0: (121, 107, 175, 074, 084, 117, 166, 124, 113, 152, 150, 208, 081, 101, 128,
 136, 176, 081, 066, 159, 036, 093, 136, 125, 106)
1: (123, 129, 151, 103, 118, 120, 130, 138, 137, 115, 164, 148, 119, 144, 122,
 143, 117, 143, 113, 101, 136, 158, 165, 075, 134)
2: (106, 113, 140, 179, 121, 135, 089, 104, 114, 102, 127, 137, 150, 121, 147,
 118, 105, 184, 155, 103, 135, 144, 106, 171, 114)
3: (092, 127, 117, 129, 180, 062, 089, 092, 145, 153, 097, 063, 174, 127, 195,
 120, 049, 246, 137, 155, 185, 181, 127, 156, 167)
4: (106, 112, 132, 176, 130, 144, 102, 109, 104, 113, 139, 146, 150, 121, 145,
 112, 109, 184, 147, 100, 142, 135, 108, 169, 121)
5: (136, 192, 119, 124, 158, 138, 150, 125, 149, 098, 132, 061, 130, 119, 063,
 118, 128, 081, 184, 094, 144, 104, 102, 172, 135)
6: (131, 118, 127, 159, 168, 105, 092, 089, 102, 101, 129, 127, 140, 118, 148,
 158, 046, 179, 103, 075, 203, 212, 213, 030, 137)
7: (133, 197, 123, 116, 157, 131, 151, 128, 154, 096, 127, 059, 134, 123, 057,
 119, 131, 087, 178, 092, 147, 108, 105, 169, 138)
8: (110, 139, 132, 079, 121, 108, 183, 134, 108, 117, 078, 137, 157, 067, 150,
 126, 160, 026, 118, 162, 043, 069, 136, 181, 115)
9: (145, 161, 163, 092, 079, 190, 143, 164, 113, 155, 122, 157, 102, 149, 109,
 115, 203, 086, 036, 188, 008, 145, 105, 066, 075)
10: (078, 119, 150, 140, 111, 132, 104, 125, 127, 122, 168, 155, 143, 157, 148,
 130, 098, 201, 142, 092, 127, 158, 143, 126, 124)
11: (174, 138, 116, 186, 132, 201, 141, 123, 089, 113, 137, 134, 088, 106, 095,
 128, 154, 062, 106, 106, 119, 091, 105, 133, 073)
12: (163, 123, 151, 112, 122, 152, 170, 177, 115, 121, 094, 112, 135, 113, 152,
 124, 167, 091, 085, 184, 060, 092, 082, 156, 127)
13: (149, 109, 114, 142, 133, 147, 161, 109, 076, 108, 111, 158, 135, 060, 134,
 120, 155, 024, 101, 132, 095, 072, 122, 167, 098)
14: (149, 106, 110, 155, 128, 161, 162, 116, 080, 109, 113, 160, 132, 068, 147,
 125, 150, 031, 109, 122, 093, 074, 129, 162, 082)
15: (160, 140, 149, 111, 125, 111, 167, 107, 121, 107, 150, 151, 087, 091, 097,
 149, 125, 069, 151, 080, 115, 049, 138, 186, 134)
16: (186, 231, 128, 071, 130, 132, 164, 127, 138, 111, 097, 092, 155, 116, 053,
 104, 167, 048, 149, 109, 104, 083, 110, 165, 145)
17: (143, 121, 115, 142, 139, 147, 169, 108, 076, 109, 112, 147, 128, 056, 131,
 125, 147, 021, 109, 123, 090, 071, 125, 169, 091)
18: (104, 121, 144, 127, 112, 141, 104, 077, 126, 153, 211, 176, 088, 133, 100,
 102, 134, 164, 114, 112, 128, 153, 105, 135, 096)
19: (079, 157, 089, 174, 094, 181, 122, 118, 135, 178, 084, 147, 079, 141, 091,
 133, 174, 062, 135, 138, 085, 099, 158, 123, 035)
20: (110, 074, 130, 144, 116, 085, 077, 088, 111, 137, 147, 184, 145, 129, 169,
 127, 093, 211, 139, 118, 162, 152, 142, 133, 161)
21: (171, 110, 125, 152, 155, 131, 116, 114, 131, 103, 114, 089, 114, 100, 111,
 121, 137, 112, 125, 160, 135, 146, 071, 142, 143)
22: (196, 150, 141, 137, 094, 162, 139, 170, 125, 122, 081, 136, 156, 148, 149,
 117, 165, 135, 126, 142, 078, 073, 090, 191, 133)
23: (028, 149, 125, 112, 132, 093, 090, 104, 140, 116, 106, 119, 185, 136, 104,
 117, 107, 159, 144, 114, 137, 235, 187, 048, 127)
24: (149, 070, 140, 151, 126, 135, 121, 159, 117, 101, 120, 139, 137, 128, 182,
 142, 112, 150, 096, 146, 124, 166, 133, 086, 138)

(094, 142, 105, 081, 141, 050, 101, 117, 176, 161, 077, 094, 205, 161, 206,
 113, 074, 220, 150, 155, 158, 181, 171, 135, 174) 3 20 23
(045, 153, 122, 115, 139, 094, 087, 102, 133, 118, 103, 116, 175, 132, 114,
 125, 094, 154, 142, 111, 137, 227, 194, 045, 131) 23 6 1
(204, 141, 139, 170, 098, 171, 146, 196, 148, 141, 083, 108, 060, 171, 103,
 160, 167, 145, 152, 141, 109, 038, 078, 177, 145) 22 12 11
(155, 155, 160, 082, 091, 182, 154, 169, 120, 162, 120, 150, 097, 147, 103,
 116, 211, 081, 030, 198, 026, 137, 098, 065, 086) 9 0 12
(135, 080, 110, 164, 170, 120, 125, 160, 104, 089, 123, 102, 146, 120, 150,
 158, 089, 141, 132, 118, 201, 147, 147, 075, 173) 24 1 6
(136, 158, 134, 099, 132, 124, 135, 168, 166, 124, 148, 088, 143, 178, 116,
 134, 112, 158, 163, 110, 157, 133, 126, 117, 164) 1 7 10
(168, 121, 130, 142, 155, 132, 114, 104, 140, 097, 128, 084, 124, 101, 112,
 107, 137, 117, 126, 151, 140, 167, 067, 145, 129) 21 2 4
(153, 158, 160, 087, 091, 186, 155, 170, 120, 164, 114, 143, 096, 145, 096,
 119, 213, 076, 035, 206, 018, 134, 096, 067, 084) 9 12 0
(171, 143, 155, 108, 131, 116, 095, 119, 154, 076, 093, 087, 168, 124, 111,
 106, 143, 137, 106, 162, 103, 225, 095, 083, 148) 21 24 1
(094, 138, 150, 104, 150, 129, 157, 164, 144, 096, 169, 090, 141, 138, 130,
 135, 102, 129, 137, 105, 128, 144, 128, 117, 131) 1 10 7
(150, 110, 152, 088, 133, 107, 123, 116, 142, 122, 169, 130, 108, 126, 110,
 123, 133, 132, 092, 147, 135, 186, 121, 065, 149) 1 24 21
(157, 140, 146, 115, 126, 109, 160, 109, 115, 112, 153, 154, 088, 098, 095,
 148, 122, 081, 148, 080, 126, 049, 139, 171, 147) 15 17 13
(115, 029, 107, 181, 148, 126, 131, 123, 090, 090, 123, 160, 143, 077, 200,
 149, 095, 094, 109, 123, 155, 145, 171, 096, 114) 24 4 14
(171, 140, 138, 123, 147, 107, 166, 129, 121, 093, 104, 101, 111, 084, 099,
 147, 129, 064, 159, 106, 125, 053, 112, 190, 159) 15 5 7
(126, 130, 151, 099, 121, 121, 131, 135, 141, 119, 169, 144, 110, 148, 115,
 141, 114, 138, 113, 103, 136, 158, 164, 071, 133) 1 10 24
(187, 133, 135, 170, 106, 165, 147, 195, 139, 147, 090, 111, 059, 164, 111,
 162, 162, 142, 147, 145, 111, 036, 080, 175, 142) 22 12 11
(071, 057, 073, 124, 112, 080, 074, 105, 138, 219, 140, 189, 111, 163, 162,
 135, 129, 187, 117, 182, 199, 165, 174, 054, 148) 20 10 1
